[[-40   7]
 [-49  -1]
 [-49  -4]
 [-35  11]
 [-38  11]
 [-41   4]
 [-72 -14]
 [-37   6]]
->
[[-37   6]
 [-72 -14]
 [-41   4]
 [-38  11]
 [-35  11]
 [-49  -4]
 [-49  -1]
 [-40   7]]

[[-32  16   5 -28 -17  59 -28   0  14]
 [ 59 -29 -63  11  23  65   1  40  37]
 [ 50  19  54   0  61  41  59  45  -3]
 [ 57 -35   6  50   5  32 -61 -43  27]
 [ 65 -26  17 -20 -35   6 -36  29  54]
 [ 18 -54 -39 -54  14  15  29  27  53]]
->
[[ 18 -54 -39 -54  14  15  29  27  53]
 [ 65 -26  17 -20 -35   6 -36  29  54]
 [ 57 -35   6  50   5  32 -61 -43  27]
 [ 50  19  54   0  61  41  59  45  -3]
 [ 59 -29 -63  11  23  65   1  40  37]
 [-32  16   5 -28 -17  59 -28   0  14]]

[[-27 -15  14  12  33  10  -9  14]
 [ 38  12   0   7   4   0   1   1]
 [ 87  15   3  34  47 -10 -20  15]
 [ 23   4  12  15  26  10  -2  11]
 [ -6 -25 -13  21  47 -40 -45  10]
 [ 30 -16 -39  14  23 -76 -55  -3]]
->
[[ 30 -16 -39  14  23 -76 -55  -3]
 [ -6 -25 -13  21  47 -40 -45  10]
 [ 23   4  12  15  26  10  -2  11]
 [ 87  15   3  34  47 -10 -20  15]
 [ 38  12   0   7   4   0   1   1]
 [-27 -15  14  12  33  10  -9  14]]

[[  3  -2  -2  -3  -1 -17  35 -16   1   0]
 [  3  -2  -2  -3 -12 -17  29  -9   5   0]
 [ 10 -13  21 -36 -53  38 -22  53  23  34]
 [  8 -11  11 -23 -43  13   3  25  14  23]
 [ -2   3  -9  10  19 -22  22 -29  -8 -17]
 [-20  20 -22  50  71 -12 -28 -36 -34 -40]
 [ 18 -19  21 -50 -74  18  22  39  32  39]]
->
[[ 18 -19  21 -50 -74  18  22  39  32  39]
 [-20  20 -22  50  71 -12 -28 -36 -34 -40]
 [ -2   3  -9  10  19 -22  22 -29  -8 -17]
 [  8 -11  11 -23 -43  13   3  25  14  23]
 [ 10 -13  21 -36 -53  38 -22  53  23  34]
 [  3  -2  -2  -3 -12 -17  29  -9   5   0]
 [  3  -2  -2  -3  -1 -17  35 -16   1   0]]

[[-11  35 -15  13  12  12 -19]
 [ -8 -44 -27 -19  12 -44  -9]
 [ 24 -73  21 -38  52 -38 -41]
 [-24   2 -22  -2  36   2  -8]
 [ 20  -5  -3 -78 -90 -56 -53]
 [-10  32   6  -9 -46   2   8]
 [-36   9 -26  37   9  13  14]
 [ -5  43 -11  35  -1  71  11]
 [  5  83  -8 -42 -38 -19   1]
 [-22   3  -8  16 -24 -33  61]
 [ 28 -10  16  24  39 -30  42]]
->
[[ 28 -10  16  24  39 -30  42]
 [-22   3  -8  16 -24 -33  61]
 [  5  83  -8 -42 -38 -19   1]
 [ -5  43 -11  35  -1  71  11]
 [-36   9 -26  37   9  13  14]
 [-10  32   6  -9 -46   2   8]
 [ 20  -5  -3 -78 -90 -56 -53]
 [-24   2 -22  -2  36   2  -8]
 [ 24 -73  21 -38  52 -38 -41]
 [ -8 -44 -27 -19  12 -44  -9]
 [-11  35 -15  13  12  12 -19]]

[[-55 -76   2 -15  -6  46  16   3]
 [ -6  36 -59 -36  24 -60   0 -54]
 [ -1  30 -23 -16  25 -44  -1 -11]]
->
[[ -1  30 -23 -16  25 -44  -1 -11]
 [ -6  36 -59 -36  24 -60   0 -54]
 [-55 -76   2 -15  -6  46  16   3]]

[[ 21 -72  -7 -34   8  21 -82 -15  -3]
 [ 18   8  -2  -2   4  14  30 -19  15]
 [ -9   5  28  26 -17 -17 -13  24 -28]
 [  4 -15  20 -28  25  31  13 -35  -7]
 [  0   0  18  33  -3 -10 -20  21 -27]
 [ -9  33  17  26  -9  -1  38 -15 -14]
 [ -7  18  24  14 -13 -22 -21  15 -32]]
->
[[ -7  18  24  14 -13 -22 -21  15 -32]
 [ -9  33  17  26  -9  -1  38 -15 -14]
 [  0   0  18  33  -3 -10 -20  21 -27]
 [  4 -15  20 -28  25  31  13 -35  -7]
 [ -9   5  28  26 -17 -17 -13  24 -28]
 [ 18   8  -2  -2   4  14  30 -19  15]
 [ 21 -72  -7 -34   8  21 -82 -15  -3]]

[[ 23 -33 -34  -8  -9  25  -7]
 [ 15 -36 -42  -6 -10  24 -13]
 [ 48  17  20  34 -13 -30  24]
 [  8  -6  24  -9  22 -31  67]
 [ 26   4  29 -17  11  10   7]
 [ 26 -10  37  -8  11   4 -10]
 [-79   8 -64   8  14  20 -22]
 [ 28  -1  39 -18  16   7  10]
 [ 32  -8  52 -16  21   2  10]]
->
[[ 32  -8  52 -16  21   2  10]
 [ 28  -1  39 -18  16   7  10]
 [-79   8 -64   8  14  20 -22]
 [ 26 -10  37  -8  11   4 -10]
 [ 26   4  29 -17  11  10   7]
 [  8  -6  24  -9  22 -31  67]
 [ 48  17  20  34 -13 -30  24]
 [ 15 -36 -42  -6 -10  24 -13]
 [ 23 -33 -34  -8  -9  25  -7]]

[[ -5   5]
 [ 13   4]
 [-88 -57]
 [ 11  19]
 [-27 -22]]
->
[[-27 -22]
 [ 11  19]
 [-88 -57]
 [ 13   4]
 [ -5   5]]
